One vector is turned by the same rotation once a step. Each row is the vector after some number of steps, and that number follows the row.
The counts run from 0 to 462.
[124 181 163 131 123  85 167  76 144 129 109 126 114 168 183 100 188 160
 162 146 124 114 151 143  90 129 139 158 128  83 132 162 132  97 143 116
 139 127 167 106 140 136 130 144 144 115 134 130 144 145 105 158] -> 101
[151 147 145 114 151  92 177  65 129 123 161 153 107 170 118 119 182 153
 142 151 105 129 140 101  94 155  93 169 113 122  99 133 142 115 175 125
 134 138 107 112 167 114 162 131 155 139 113 143 141 151 101 129] -> 108
[116 124 124 105 106  87 142 107 148 107 162 125 127 165 101 146 159 186
 131 105 164  90 161 108 131 125 133 113  90 145 124 129 135  95 134 137
 120 156 100  51 140 119 162 102 156 108  70 129 131 165 129 162] -> 180
[139 131 152 104 148  83 120 118 144 121 157 130  89 143 116 120 169 171
 163 149 158 151 161 110 153 122 124 104 110 124 154  93 158 120 118  47
  93 126 127 103  86 184 151 134 128 122  89 157 133 166 133 149] -> 18
[125 140 155  91  94  52 101  87 131 138 148 129 110 153  87 128 160 181
 159 168 100 113 149 144 141 128 104 143 104 117 113 138 128  78 142 113
  93 162 143 101 133 147 115 129 133 134 134  94 126 168 159 149] -> 418
[123 159 160 127 111  95 168 133 164  91  85  97 138 108 143 125 165 158
 164 164 179 167 120 133 128 176 104 144 130 125 139 133 136 113 115 135
 141 155 142  99 131 177 103 127 148 122 110 148 117 171 165 164] -> 325
[114 153 159 139 133 100 135 103 145 126 137 143 111 155 115 128  84 154
 213  90 136 118 143 137 129 187 118 144 141 118 108 116 118 129 112 140
 106 125 108  76 137 115 171 134 184 131  80 137 129 185 132 157] -> 204
[130 134 151 112 104 111 110 126 135 155 121 126  87 120 110 142 143 173
 179 148 158 136 162 116  99 159 144 126 126 118 109 122 112 120 128 130
  84 157 147  67 122 152 144 128 144  72  76 158 116 175 169 142] -> 189
[116 147 148 105 142  87 144  86 161 126 139 132 150 186 132  81 156 136
 152 185 132 130 133 151 104 153  87 123 118 138  93 118 138  93 140 128
 130 168 131 103 179 129 111  96 112 142 139 126 111 181 132 127] -> 122
[133 137 135  85  89  77 120  96 147 139 126 117 102 173 130 125 158 169
 155 178 101 124 156 156 121 131 117 138 103 121  92 129 154  64 167 129
 105 150 142  95 160 149  95 118 138 135 122  99 123 171 159 147] -> 420
[ 82 148 148 115 147 116 154  75 174  98 136 137 113 144 135 108 161 173
 186 166 134  97 121 118 109 126 102 109  89 137 138 117 114 157 130  79
 100 126  94 116 150 139 177 150 135 108 127 121 112 149 112 150] -> 276
[120 166 161 141 145  86 135 107 150 117 102 134 123 159 136 122 132 180
 188 127 195 137 145  96 116 151 149 101 139 149 178 109 132 115 111  98
 114 128  84 111 138 157 149 100 121  92 116 137 126 166  90 133] -> 30
[137 135 147 115 119  72 128 101 149 132 129  98 125 155 102 117 168 142
 167 165 168 115 154 146 100 180 144 113 122 160 145  96 116 127 141 120
 113 172 134  79 139 184 118  77 112 114 119 142 130 143 167 137] -> 155
[ 88 135 138 124 192  83 164 113 157 105 128 132  93 105 102 123 176 176
 184 147 178 137 145  83 137 141 105 146 106 142 141 114 139 125 110 105
  88 145 106 104 128 148 162 130 149 101 120 146 141 170 123 153] -> 316
[168 162 152 133 111 124 171 120 149 101 107 137 106 140 130 111 173 151
 159 116 154 135 130 127 142 153  89 145 143 103 132 128 167 117 139 101
 128 118 129  82 118 160 144 142 194 139  63 149 155 173 103 160] -> 338
[146 150 147 127 158  81 150  98 105 109 133 133 124 145 122 114 149 152
 146 143 210 175 161  80  98 169 110 142 146 139 137 120 140  92 118 125
 118 141  89  99 144 125 130 108 132 110  75 145 144 178 102 135] -> 354
[141 179 174 112  87  98 137  74 141 128 128 161  96 132 134 123 140 171
 150 158 116 124 115  96 103 109 103  83 143 106 100 126 122 122 149  62
  87 119 116 116 122 136 132 147 109 107 102 135  86 180 127 141] -> 262
[120 126 117 107 113  89 153 108 145 120 165 122 114 159 112 153 173 162
 133 118 161 101 159 106 134 129 140 125  90 138 124 127 140 100 144 144
 104 157 111  58 146 121 156  92 164 120  76 132 128 167 126 153] -> 181
[132 141 157  95 140 123 137 101 123 125  99 135 116 145 117 130 137 168
 188 172 124 150 148 131 115 179  96 184 108  83 136 148 125 124 135 116
 137 134 109 110 160 154 146 191 164  96 100 131 142 159 137 161] -> 76
[156 159 172 107 126  84 145 123 127 113 103 128 160 164 155 127 137 171
 168 177 142 150 137 130 105 180  93 118 142  97 144 150 109 129 120 108
 184 175 121  78 126 154 149 135 147 134 106 141 127 154 118 147] -> 364
[129 135 161 131 153  83 171  53 115 102 150 144 141 144 143 133 118 112
 158 136 147 120 134 111  93 177 103 126 111 111 137 138  97 171 125  96
 126 110  99  89 146 106 148 135 149 119  82 142 109 168 102 187] -> 240
[111 166 163 150 129  57 168 137 159  89  83 105 149 130 143 112 129 160
 177 129 188 143 140 138 133 161 113 139 139 130 149 132 144  95 108 117
 140 152 122 100 136 163 100 122 144 113 129 126 123 169 149 176] -> 327
[167 175 174 114  89  70 143  80 106 115 123 124 112 171 127 130 148 154
 128 146 123 142 132 122 106 164 113 170 150  97 108 140 141  63 153 127
 131 144 139 121 147 152  84 136 130 146 121 122 136 171 140 151] -> 96
[148 129 152 115 126  85 164 123 174  99 114 119  80 156 141 152 153 180
 146 120 119 121 173 115 139 131 127 156 102 149 129  93 160 104 170  84
 134 139 105 109 158 192 148 151 146 126 114 133 142 158 149 170] -> 306
[100 156 149  97 143  80 146  95 156 124 151 136 143 186 122  83 164 147
 152 184 138 121 129 141 106 157  88 131 115 139  99 123 140  90 132 122
 127 189 134 107 163 128 117 105 117 149 150 119 116 173 142 118] -> 121
[ 95 140 145 138 140  70 176  72 156 104 134 105 123 160 111 117 160 139
 174 127 140  91 156 153 112 179 138 177  92 145 132 124 126 126 147 147
 129 148 134  98 165 153 144 125 146 107 135 127 151 131 170 169] -> 441
[133 137 162  91 136  88 114 120 156 117 155 126  86 153 119 118 175 172
 149 156 153 150 153 107 143 134 127 113 114 125 147  90 154 113 113  68
 106 138 131 109  92 196 156 137 126 143 103 148 135 177 131 136] -> 19
[124 133 121  92 129 109 135 102 148 110 157 115 113 179  76 102 170 163
 164 166 155 148 134 139 101 169 128 116 100 124 123 125 135 124 175  97
 117 125 111 105 130 154 126 132 121  82  96 173 135 155 188 138] -> 151
[108 144 150 111 111  46 152  77 128  92 159 119 145 149 154 119 137 128
 140 149 146 114 149 125 108 114 114  99 111 141 131 129 128 106 110  86
 104 141 118  93 127 123  91 108 123 134 105  96  86 171 120 180] -> 254
[121 143 154 118 139 120 145 104 119  85 134 118 122 150 135  93 172 164
 154 162 207 143 141  96  94 157 109 136 141 134 131 122 148  89 103 135
 128 162 109  83 142 133 151 117 138 123  74 144 168 179  90 133] -> 352
[123 155 137 118 113 116 143  81 120 103 145 113  83 154 161 115 138 138
 145 124 150 166 127 102  76 169 144 124 141  90 114 148 119 109 133 110
  96 112 136 101 112 129 103 135 147 109  72 170 108 186 136 166] -> 225
[119 140 137 102 127  92 137 100 145  98 144 103 118 173  72 102 176 154
 157 157 168 116 122 137  89 170 128 105 117 142 149 122 114 130 147 101
 110 164 120  88 123 183 123 107 118  87 112 152 134 142 179 153] -> 153
[175 169 162 111 128  54 131  94 161 159 141 151 114 195 105 113 154 157
 143 128  89 113 138 137 150 150 113 116 125  88 117 128 142 106 163  83
 136 129 152 106 125 156 131 122 120 140 145 153 113 162 145 140] -> 133
[148 153 163 122 142 134 137  82 127 162  93 158  99 136 120 129 153 156
 192 159 125 137 148 116 121 179 102 184 122  80 134 124 124 137 134 127
 117 140 121 114 173 155 146 152 181 106  99 120 131 161  99 143] -> 74
[133 167 187 139 105  68 130  75  99 128 131 134  93 138 163 135 127 149
 161 130 140 122 151 100  67 167 147 141 161 111 124 117  89 125 111 103
 103 166 158  86 118 158 130 138 130 117  99 143 123 157 136 151] -> 229
[116 121 174  81 107 106 134  81 155  95 149 115 138 139 166 123 139 131
 141 195 126 133 127 159 105 145  96 113  91  99 111 133 115 135 112  92
 127 139 148  93 136 149 126 165 116 143  90 128  98 184 142 173] -> 250
[145 135 136 104 146 106 147 137 156 118  79 133 115 122 100 130 153 156
 140 162 164 161 127  99 142 180  86 136 125 104 121 112 134 113 138  98
 128 180 112  95 154 192 104 119 139 108  98 156  94 190 150 159] -> 322
[116 118 150 107  87 112 131 106 163  93 146 114 131 168 117 148 139 191
 157 113 172  86 153 140 142 133 143 119  87 126 118 129 137  90 126 134
 142 135 115  66 150 126 172 136 132  99  80 139 149 169 151 168] -> 178
[160 182 167 142 119  30 139  81 139 145 139 146 134 167  91 100 139 148
 188 128 128 132 136 146 130 145 108 119 151 136 113 128 148 101 149 100
  98  98 133 121 123 126 113 120 123 127 128 142 137 172 150 143] -> 130
[117 127 151 103 139 114 160 136 143 128 138 143 115 182 178 117 157 173
 139 151 169 154 178 116 126 126 123 172  95  98 130 114 174  87 126 109
 153 161 135 108 156 150 138 152 147  99  85 135 128 172 125 145] -> 347
[156 162 174 141 101  77 143 108 162 113  99 138  86 115 102 145 161 189
 170 120 129  91 140 108 150 117 112 140 131 132 133 104 137 121 147  79
 107 137 126  96 124 187 163 156 138 110 112 128 150 156 140 163] -> 303
[123 170 174 122 113  90 130  77 133 121 106 117 137 195 127 109 123 167
 211 162 127 116 148 167  91 169 136 148 130 113 156 139 103 130 147 107
 135 127 109 122 152 156 133 141 142  92 144 106 141 133 141 154] -> 401
[125 155 140 117 145 117 163  52 125 107 156 150 110 191  93  84 181 131
 138 146 144 131 112 113  97 176 100 168 110  98 126 132 136 112 165 105
 110 128 112 134 159 142 111 147 146 107 112 143 130 152 134 141] -> 111
[131 152 152  97 123  75 116 118 127 148 100 119  85 152 149 147 166 181
 157 145 139 164 169 100 139 137 145 143 124  89 160 127 138  79 132 105
  97 158 140 104 114 187 103 121 161 124 117 112 110 166 113 144] -> 59
[109 146 130  97 144  70 118 100 111 126 126 124 119 179 145 109 152 189
 174 176 146 148 170 112  80 114 135 103 120 115 134 164 129  90 137 102
 113 128 101  96 129 104 147 122 123  91 119 124 128 156  95 141] -> 389
